In the rows, zero is written as 128.
Where one turn sends some rows of the set: a few examples, then the rows asked
fasod: [139 134 139 134 157 121 114 152 110 145 154 113 113]
bigas: [101 128 119 105 112 153 156 127 136  99 122 123 112]
tisoz: [105 124 120 107 109 154 157 122 137 100 117 129 114]
Revef: [162  96 138 153 129 129 138 123 119 131 143 144 159]
rudeg: [145 105 147 137 166 127 141 151 123 150 132 127 164]
lonen: [137 132 138 129 167 130 113 159 121 151 149 115 133]
Fula: [162 105 130 144 140 139 123 129 133 135 144 148 166]
Bome: [ 99 125 114 102 117 141 161 113 126 106 114 123 116]
vebit: [ 98 125 114 101 117 143 161 111 123 106 115 125 116]
divil: [ 97 124 127 105 114 151 162 132 137 103 116 123 113]
Nakob: [149 132 119 122 140 125  92 138 127 132 167 135 123]
deri: [142  88 152 129 152 113 147 147 122 144 131 133 160]
Kugem: [160 127 120 145 130 132 104 124 120 129 162 140 126]
rar: [102 125 113 104 116 142 160 111 122 104 114 125 113]
nuzo: [156 134 117 135 145 139  97 138 128 136 160 136 137]
nibok: [ 99 122 114 103 119 144 161 114 124 106 116 127 116]
moz: [141 103 159 142 156 117 147 150 107 148 134 117 146]
mosi: [100 119 124 107 112 150 164 125 135 101 117 127 117]
lape: [131 126 145 116 162 111 122 163 116 148 148 112 124]
luv: [161  98 126 137 126 125 121 122 132 125 151 155 156]

divil turns into bigas
vebit turns into rar
Now find these:
Nakob turns into luv
Fula turns into rudeg
Kugem turns into Revef

Where one turn sends some rows of the set: a few examples, then the rows asked
vad: [122 148 121 147 151 123 146 116 106 145 161 118 126 137 128]
zuku: [133 116 127 139  99 147 103 155 151 111 124 138 148 131 124]
bor: [155 130 118  78 121 112 118 129 136 146 121 117 151 135 147]
goz: [117 145 116 144 152 113 138 130  95 149 155 134 129 133 131]
zag: [136 146 136 136 124 127 158 122 101 115 109 149 125 100 103]
Peku: [116 128 140 134 108 106 154 124 126 113 113 160  97 123 115]
mubis: [123 131 128  93 117  90 104 110 125 130 123 161 130 152 134]
Dag: [123 124 118 120 145 110 155 138 128 165 152 120 107 131 146]
fot: [110 120 142 107 139 105 125 107 141 113 114 172 112 139 126]
tata: [168 133 121 115 164 129 118 143 146 122 112 116 103 133 136]
butu: [129 131 119 145 112 146 150 115 118 100 131 104 142 139 112]
suk: [139 126 144 115 115 110 100 139 129 124 106 134 128 111 172]
guki: [133 125 130 132 131 127 159 114  90 121 119 151 110 116 103]
kur: [126 148 137 128 152 123 105 103 159 107 126 142 100 143 128]
tisu: [116 145 111 125 124 150 152 124 122 110 130  99 149 145 113]
Viv: [139 136 124 134 133 161  88 147 149 125 133 143 109 123 115]
kuvor: [145 130 130 116  85 123  93 140 133 127 119 148 151 125 128]
vod: [111 116 127 105 117 122  89 149 122 126 116 137 121 144 162]
Sida: [113 126 139  83 117 132 107 123 142 122 105 129 126 120 160]
zelip: [125 133 116 139 145 132 146 114 103 154 164 116 131 126 129]
puzaz: [133 142 117 138 122 151 157 129 115 105 123 101 137 141 107]
Teral: [118 127 143 116 118 105 105  97 162 124 110 131 113 137 103]
favar: [121 129 121 138  91 148 145 144 152 120 134 103 136 130 124]
reme: [130 142 136 139 131 135 156 120  97 126 123 152 111 110  99]
lemob: [162 116 130 117 143  90 114 131 141 151 106 111 110 129 122]
kesi: [130 112 121 130 112 132  85 148 148 152 127 116 124 136 102]
Vuni: [154 116 122 103 158 116 132 141 147 149 132 115 138 125 157]

Sida turns into vod
tisu turns into goz
Now find these:
butu turns into zelip
Vuni turns into fot
vad turns into reme
favar turns into Dag
Teral turns into kesi
kur turns into Viv
kuvor turns into bor

Where one turn sends some rows of the set: a few examples, then the rows asked
vazib: [ 88 154 117 138 116 129  78 100 163 117 137 119 169 162  95 132 141 121
 138 155 128 134 128 123 137 103 131 137 157 139 128  95 156  93 105 121
  75 119 146 149 114 134 120 148 128 110 125 117 147 133  70 145 125 128
 127  80 132 154 172 144 114 108 130 128 116 161]
furo: [108 144 138 168 150 133 120 112 109  93 125 118 128 152 145 118 122 104
 131 105 127 116 137  70 136  90 104 100 150  93 127 169 151 132 136 143
 106 145 121 136 133 117 113 159 149 119 144 117 184 156 113 180 144 129
  96 155 131 138 124 161 150 126 163 127 144 157]
zari: [130 146 115 119 118 125  87 149 109 120 123 132 159 118 146 138 115 116
 123 143 137 121 135 134 155 110 144 121 146 128 129 194 166 104 149 133
  92  93 120 135 140 120 142 148 141 105 152 139 171 131 105 132 106 180
 103 107 137 190 159 101 125 146 156 127 146 117]
goki: [ 64 139 115 156 137 129 107  99 147 101 134 124 164 146 108 148 117 133
 124 145 125 160 149 120 117  72 120 138 150 130 150 100 148 104 116 147
  82 132 109 149 106 132 127 133 154 138 131 119 153 109  83 141 146 130
 118  68 144 142 150 130 113 120 123 120 103 170]
zak: [117 151 112 105 116 147  81 157  92 107 121 152 149 130 148 120 122 106
 103 141 124 133 124 128 173 103 137 126 127 112 112 177 150 104 143 138
  81  89 125 126 129 101 126 137 151  94 148 119 158 144 119 144 132 164
 128 110 136 193 146  99 126 135 137 115 132 117]
fazoz: [ 91 156 125 139 119 124  83  98 164 115 131 120 169 167  96 121 136 118
 126 154 126 131 138 119 139 100 128 140 151 139 139  93 160  94 103 121
  79 121 141 154 115 127 120 148 125 113 131 119 140 144  68 138 126 133
 129  71 132 151 175 150 115 112 126 131 118 161]
fazam: [130 145 129 132 151 112 100  95  86 136 133 135 144 126 155 143 146 106
 122 141 131 138 115 108 149 138 138 141 124  98  90 132 138  92 136 125
 116  92 165 169 114 138 152 147 122 118 130 137 166 133 141 141 124 152
 133 114 146 145 198 133 129 172 153  98 125 130]
bur: [ 89 148 134 175 159 158  86 143 138 119 163 150 159 143 151 123 106 101
 129 146  97 136 156  69 141 104  79 106 152 113 157 189 137 143 136 149
 110 122 129 142 141 131 125 117 116 118 102 141 165 151 135 163 135 157
 120  90 127 146 139 154 139 154 135 123 145 180]
rav: [ 83 148 123 157 114 130  94  88 142 110 121 130 168 153 122 126 120 141
 122 155 118 152 157 111 118  71 124 139 152 130 153  92 149 107 115 144
  84 128  96 163 121 134 120 129 159 138 131 128 157 122  78 133 142 132
 128  69 150 136 167 134 115 124 111 118 114 166]
maz: [ 92 128 113 145 146 144 102 120  86  70 102 135 117 137 135 109 121  90
 132  94 114 141 128  79 155  98 104 125 134 107 117 146 128 141 132 136
 105 124 115 137 110 100 118 136 143 125 132 111 155 131 133 170 147 141
  88 143 133 147 146 147 161 105 138 124 140 161]
doko: [ 89 154 142 154 148 168  98 115 109 102 158 125 160 135 146 147 102 102
 120 132  93 137 160  53 142 119  94  96 134 119 130 170 125 125 138 160
 101 113 128 132 120 145 128 112 103 131  85 125 166 135 128 173 133 145
 113  97 151 133 153 144 135 151 124 105 162 187]
gukeb: [ 74 145 117 160 119 132  88  87 143 102 128 135 165 149 120 133 124 144
 130 154 117 162 150 115 119  70 125 138 152 128 145  98 147 103 122 142
  85 124 102 161 120 139 122 131 157 141 128 124 164 117  82 136 147 127
 124  69 144 138 157 137 113 122 117 112 105 171]
Tasi: [140 150 127 129 132 121  96 135 119 132 150 129 158 148 137 138 120 123
  96 146 124 118 131 130 172 109 135 124 148  93 127 200 151  92 151 137
  97  89  97 128 136 135 137 158 133 104 152 139 151 138 114 133 110 174
 105 121 156 178 136 101 137 140 160 112 129 114]
Beg: [109 127 125 170 146 125  93 134 108  84 115 130 113 131 142 107 115  91
 145  96 119 131 148  57 146  84  95 104 152 110 122 157 139 145 129 121
 102 134 126 153 133 117 132 145 152 138 131 121 164 144 109 163 145 142
  89 139 128 150 146 166 152 133 154 131 129 168]
zel: [114 159 143 159 131 125 115 109  93 162 136 137 136 138 137 127 145 112
 136 139 116 148 131 128 153 153 144 158 139  83  95 149 130 114 155 164
 132 118 142 157 123 155 140 147 111 129 126 134 154 146 146 140 113 158
 120 111 164 136 179 130 126 165 154 105 119 156]
Pona: [108 158 115 131 160 145 101 113  95 136 119 158 157 142 123 132 137 104
 137 133 122 144 112 118 161 139 125 176 126  86 104 143 133 118 136 144
 127  90 166 159 106 126 128 136 131 107 127 130 145 133 148 148 135 171
 141 130 136 157 177 142 140 152 124 122 124 126]
Nezon: [112 139 129 157 145 138  91 110  91  73 129 121 128 140 147 127 104  99
 131  93 116 114 149  51 139 110 105  88 126 121 118 154 138 120 135 125
  83 122 104 144 116 132 113 145 146 139 113 101 178 128 105 169 140 122
  92 133 136 137 167 146 153 126 134 110 153 170]
fer: [127 144 128 143 146 123  97  99 104 144 124 135 161 121 127 135 140 113
 155 136 129 138 121 120 149 136 131 167 154  94 112 158 139 117 143 141
 137  95 150 174 119 143 151 144 122 123 127 149 153 121 133 133 112 186
 121 129 140 152 193 133 132 161 140 131 133 124]
pogaz: [119 148 134 178 120 129 110 131  86 111 115 124 104 158 141 105 118 103
 146  94 121 126 148  81 151 123 111 116 145  91 106 146 138 137 142 132
  94 139 109 152 128 142 113 159 143 130 127 103 175 151 113 168 133 116
  93 139 144 135 165 157 148 130 156 115 129 183]
nog: [ 94 160 145 163 140 172 101 112 130 120 156 130 166 157 151 120 123 105
 119 133  95 136 142  69 146  99  91 104 163  84 147 187 134 126 152 176
 121 128 130 137 148 139 123 129 110 121 116 139 178 166 124 171 143 149
 125 119 145 132 122 153 135 149 142 126 147 171]
lat: [ 90 161 143 164 131 166 114 160 118 136 171 129 151 158 139 130 104 100
 113 131 100 135 159  96 156 136  97 107 148  97 142 185 133 133 152 171
  93 132 114 128 134 149 123 132 102 115 104 121 165 155 126 169 123 140
 111  87 152 144 140 129 125 148 143 116 141 196]
luvup: [ 71 143 122 152 133 128 116  98 146 107 122 118 169 147 105 143 114 132
 117 144 125 153 155 117 119  74 119 143 148 131 155  94 150 108 109 149
  83 136 107 154 107 128 126 135 153 137 135 122 146 114  76 139 140 136
 118  70 151 138 157 131 113 125 117 126 113 163]
gugog: [122 146 118 104 138 128  92 142 105 123 151 132 157 130 159 148 124  97
  86 130 131 125 120 120 156 125 137 106 117 120 122 170 156  75 153 131
  81  88 142 143 128 129 152 152 125 113 145 128 171 139 107 135 122 153
 119  88 143 179 171  99 122 158 158 109 126 124]
Tam: [ 89 143 132 141 107 126  79  99 156 115 147 113 165 146  98 124 147 120
 133 172 127 139 130 126 143  92 130 130 167 133 117  95 143  96  98 130
  76 126 131 143 107 123 129 141 125 108 120 116 141 130  78 144 123 132
 131  76 131 153 169 133 103 108 133 120 118 156]
perub: [142 160 125 144 144 118 109  97 107 147 117 134 147 150 127 145 136 129
 133 143 123 140 132 109 164 125 141 161 148  79 101 160 142 108 138 133
 131  86 145 153 131 158 140 155 120 118 139 148 149 138 130 141 117 173
 110 147 170 152 158 145 145 154 156 114 122 130]
fene: [ 77 158 114 144 146 180  81 128 112 103 139 159 165 155 153 121 112 108
 117 145  87 148 141  84 153 116  95 124 131 114 154 178 132 137 147 156
 111 102 122 128 134 122 107 105 109 106 105 136 166 147 148 169 140 153
 119  92 139 145 139 140 150 125 116 117 157 177]
Fen: [119 159 120 133 120 121 107 158 104 130 135 132 132 150 144 129 122 106
 108 115 131 118 134 140 157 137 150 117 123 113 126 185 164  97 169 143
  83 117 109 130 139 136 126 167 137 119 161 115 170 148 105 136 113 146
  95 101 150 175 157  99 131 141 169 113 122 142]
Sudo: [ 92 145 140 140 108 119  86  99 156 115 139 113 163 146  98 116 141 116
 123 170 124 136 140 121 146  87 125 135 162 135 128  92 148  97  95 130
  79 129 128 147 109 113 132 142 125 109 127 120 130 141  79 141 125 137
 131  70 135 150 168 139 101 113 130 123 123 160]

luvup turns into fazoz
Fen turns into pogaz
Now find these:
fazam turns into doko
Tam turns into goki
bur turns into zari
Pona turns into fene
nog turns into Tasi

Where one turn sends some rows of the set: a few examples, then the rows asked
tik: [146  98 123 142 116 113 145 132 111 160 122 171 114  90 131 120 119 148
 102 132 109  99  87 117 147 154 104 111  97 134 169 119 129 121 131 143
 152]
roki: [146 114 133 119 106 110 114 128 158 121 157 110 100  92 173 139 127 104
 109 205 122 146  85 108 146 137 130 137 100 121 170 131 138 156 138 146
 143]
sepeb: [165 122 106 141 105 125 155 133 173 168 159 130 109 101 198  94 109 134
  98 118 136 168  78  97 167 171  98 114 131 144 154 111 119  94 137 117
 138]
Gezof: [172 135 111 135  92 105 172 126 171 174 143 108 121  96 189 118 122 106
  99 130 138 182  78 101 142 156 106 104 133 143 123  94 115  99 143 118
 130]
Gop: [125 122 116 110 107 123 110 100 119 179 124 143 127 113 152 140 140 127
 129 145  92 116  97 127 154 141 152 104 110 126 133 101 144 129 140 181
 137]
sisi: [164 126 112 123 103 108 149 135 174 159 151 122 113  94 190 104 110 116
  92 117 123 167  78  96 159 173  98 119 135 150 119  95 121  89 145 103
 129]
bola: [118 120 113 101 100  96 124 117 113 174 122 142 138  96 170 146 150 138
 121 137 101 115  91 121 155 135 153 108 107 130 113  86 134 113 154 173
 119]
bapod: [114 128 114 112  89  83 140 139 114 150 115 155 118  72 150 135 144 137
  95 122 105 108  74 114 164 145 126 104 112 129 125  95 132 106 155 153
 117]
Duvak: [132  75 123 117 139  98 113 101 138 151 140 147 124  89 204 171 105 150
 100 153 111 149  75 135 130 121 146 158 138 151 136 112 109 128 151 158
 132]
lazu: [155 106 126 122 108 103 137 146 111 159 118 154 108  89 129 146 119 128
  95 128  94  91  85 119 144 158 106 110 108 139 126 120 127 132 142 128
 140]
tuzak: [128 133 123 114  99 113 121 133 120 168 114 157 107 108 125 138 126 119
 106 134  96  99  94 116 162 156 130 102 116 134 131 114 147 139 143 152
 140]
gani: [135  78 125 118 142 108 104  95 139 153 141 145 118  94 195 170 101 141
 101 155 101 150  77 138 130 124 144 156 141 150 138 117 114 134 146 160
 138]
Zozor: [124 112 135 111 108 110 114 111 159 127 155 111 110 104 171 162 127 106
  97 197 132 145  95 115 143 130 140 147 125 115 155 116 129 155 143 158
 145]
dadap: [152  82 126 119 141 118 116 108 136 154 138 155 111 103 190 130  95 132
  84 107  91 162  82 120 151 155 126 149 149 175 137 110 111 110 137 131
 134]
vafo: [177 130 109 144 105 120 161 114 175 182 154 110 106 107 166 126 113  95
 130 165 138 159  94 114 111 146 118 101 118 137 121  96 131 124 133 130
 147]
buzi: [116 123 110 137  98 112 139 128 115 164 125 171 113  93 147 116 134 153
 107 129 117 111  84 114 171 146 125 100 105 122 175 115 139 118 136 172
 139]
ter: [152  79 121 123 137 109 126 121 133 160 141 154 115 102 206 133  99 148
  82 102 103 157  81 116 154 150 127 147 148 174 137 114 103 110 141 132
 126]
momol: [172 128 114 131 107 132 137 129 177 171 153 124 102 114 177 105 101 110
  99 122 119 163  85 100 160 180  99 114 139 148 134 114 129 110 134 108
 144]
Zoli: [137 115 138 103 106  82 126 138 156 114 150 114 116  82 181 141 133 105
 100 201 129 145  84  99 139 132 134 144  98 130 143 105 132 138 150 133
 131]
zepiz: [178 138 119 138 100 124 161 121 176 184 143 110 116 115 174 115 112  97
 106 138 133 180  90 103 140 161 108 103 135 144 132 103 125 115 135 120
 145]
tipo: [155  79 116 130 134 122 119 111 134 158 144 150 105 101 199 131  99 143
  84 102  93 161  76 123 158 154 123 143 150 167 149 126 106 114 133 140
 132]
sop: [135  74 120 125 138 107 111 100 137 155 144 148 119  93 204 169 103 154
 102 153 110 151  75 137 134 122 144 155 138 147 148 124 110 133 145 165
 137]
kavo: [173 132 109 150  97 123 173 118 172 179 148 116 119 103 187 105 119 117
 105 133 144 187  82 105 146 156 104 101 128 137 154 104 118 102 133 131
 142]
gaka: [169 127 102 141  93  96 175 126 167 171 155 104 113  83 185 131 128 108
 121 155 144 161  78 112 114 138 117 101 117 133 109  88 117 105 145 128
 127]
Nus: [140  99 115 130 103  92 150 136 107 142 121 157 115  59 143 130 134 146
  91 122 100 105  68 120 148 148  98 110 102 130 146 108 118 103 143 139
 132]
takuf: [120 116 104 123  98 112 127 110 113 178 132 146 133  97 176 135 150 154
 126 135 106 120  87 126 164 133 149 101 105 118 151 107 132 116 143 192
 125]
Pebon: [119 104 126 122 102 104 130 120 154 129 161 116 116  95 193 154 135 133
  96 191 150 147  88 112 151 124 140 146 119 109 176 120 119 144 144 169
 138]
tef: [169 123  94 161  98 117 174 113 168 176 161 113 107  89 183 114 124 119
 128 159 149 168  80 116 120 138 113  98 112 125 149 100 123 107 130 145
 141]
Boki: [117 110 134 104 103  86 129 123 156 120 153 113 121  89 188 164 137 117
  92 191 144 145  90 109 141 123 141 150 121 118 142  99 119 138 154 152
 131]
puzi: [138 110 125 124  99  90 135 144 152 123 161 116 112  82 199 136 138 132
 103 198 142 146  79 100 151 129 132 137  93 120 176 126 125 142 146 149
 129]

puzi turns into roki
momol turns into sisi
takuf turns into Gop
Now find these:
Gezof turns into kavo
gani turns into Duvak
Pebon turns into Zozor
gaka turns into tef
tik turns into lazu
tipo turns into dadap
tuzak turns into bapod

